One turn moves each row of this set onto another row. After a few examples, where does it send each row asked below?
Maput: [  0   2 -11  -4   8 -10  15  10   0  -8  15   3   5   7  13  10]
gomor: [-26   9  -1  10 -21   1   5   8  13  -9   7  -8 -12   1  -1   8]
Vato: [-10  -9   2   8   2  -2  13  -2  10  -4 -20  13   8   9   5   2]
misa: [-14   2  -3  23  10 -10  -1 -16   0   2   1   1   5   0   7  18]
Soge: [  1  -1 -16  -5   4 -11  14  11   0  -6  12  -1   5   9  14   9]
Zupi: [ 7  9 -3  7 -2  3 -3 13 21  5 11 -9  2 -1 -3 -6]
sotok: [-27   8  -2   8 -12   6   7   5   7  -6  16  -7  -9  -7   1  14]
Lelo: [-27  10   2  11 -14   2   1   5   9 -10   9  -7  -7   1  -7   8]
Rek: [ -7  -6   0   8  -3  -7  16  -5  10  -1 -19  17   7   8   5   1]
vedoz: [-23  -2   4   6 -15   4   3   5  13 -10  10 -11 -16  -2  -1   8]
foves: [-11   5  -5  13   3   7  13 -18  21   8   9   3 -18  14  -1  -2]
Vufut: [ 4  5 -4  5 -3  2 -8 15 20  7  8 -5 -1 -3 -6 -4]
rito: [-11   7 -12  15   2   8  14 -22  20   5   9   7 -12   8  -4  -2]
Dilut: [ -7   0 -14   2 -15 -19   3  -5   2  -3  -6  -2   5 -12  10  13]
godap: [ -9   4  -9   1  -6 -19   5  -5   2   4 -11   1   9 -10  11  11]
rezi: [ -8  -8  -1   8 -12   1  10   2  15  -3 -22  10   6   9   0   5]
kub: [ -8   2 -17   8  -3   4  21 -16  24   5   8   2 -15  15  -4   1]
sef: [  6  -1 -10  -1  -7   2  -4  12  23   3   9  -9   8  -4   2  -2]
sogur: [ -8 -11  -2   3  -2   4  10   0   7  -2 -19  11  11  10   4   1]
Dig: [-11  -1  -2  26   5 -12   2 -20   3   0  -1   2   3  -1  11  15]
Zumu: [  2  -2 -18  -4   1 -10  17   8   6  -7  11  -4   1  17  16   8]
kula: [-14   7  -9   9  -2   8  12 -19  19   8  13   0 -15  14  -6   3]
fodug: [-13   7 -10  17  -1   7  11 -13  22   7  11  -2 -16  17 -10   5]
pese: [ -2  -3 -18  -8   0  -4  14  11   4  -2  14   1   2  14  16  11]
forof: [ 7  7 -5  4 -6 -2 -7 15 25  5  7 -4  1  2 -3 -2]
baz: [-21   1  -2  28  -8  -5  23  -1   6  -3  13   3  -8   9  -2  12]
fatu: [-25  13  -3   9 -15   3   5   6  10 -10  13  -9 -11  -2  -2  12]
Fom: [  5   7  -2   4  -6   6  -6  11  20   8   7 -10   5   1  -1  -6]
keru: [-12   6  -9  11  -1   8  15 -20  20  10   9   6 -16  10   0   1]
Vov: [-23   5   0  13 -22  -1   4   3   7  -7  14  -7 -10  -2  -4   7]
fogav: [ 7  5 -8  5 -4  2 -3 15 22  7 12 -6  8 -3  4 -4]
rorek: [ -9  -9  -3   6  -3   5  14   0   9   0 -17  12   9  10   9  -3]
finur: [ -1   1 -19   8   2  -4  -4  -1  15 -17  16 -13  -5   8   0  20]
tolog: [-13   3 -12  31   8 -11   1 -13   7   5  -4  -2   4   2   9   7]
mikir: [ -7   1  -6  26   3 -15  -1 -21   9   1  -3  -4   4   0  12   9]
med: [ -3 -11  -2   3  -3   6  15   0   7   1 -18  11  10  10   4   6]
Litev: [ -2   2 -14   1   4   1  -5   2  18 -16  20  -9  -1   7   4  16]
Nok: [-14   2  -7  27 -12 -12  23   1   4  -8   9   5 -10   8   1  15]
vud: [  3   2 -17  -1   0  -6  13  13   7 -11  11   3   1  15  17  14]
Lupan: [ -7 -11  -5   5  -3   2  16  -1  12   1 -21   6  10  10   4   4]
lurun: [ -8   1 -10  21   8 -15   3 -20   5   0  -7  -7   2  -2  10  11]
folo: [11  2 -8 10 -5 -6 -6  5 25  5  8 -7  3 -2 -3 -6]
lup: [-12   2 -10  14  -3   4  15 -21  24   5  13   5 -13  10  -5  -4]
gog: [  7   7 -12  -7  -4  -8  16   4   3  -6  11   3   7  15  15   9]
Zavu: [ -5   2  -3  25   9 -13   5 -19   8   2  -1  -1   5  -3  13  10]

Nok turns into Dilut
Maput turns into sotok
mikir turns into Zumu
Where do these go?
pese turns into Lelo
Soge turns into fatu
vedoz turns into tolog
lup turns into Lupan
Zupi turns into keru
rezi turns into folo
rito turns into med
godap turns into Litev
foves turns into rorek
vud turns into Vov
fogav turns into kula
fodug turns into Rek

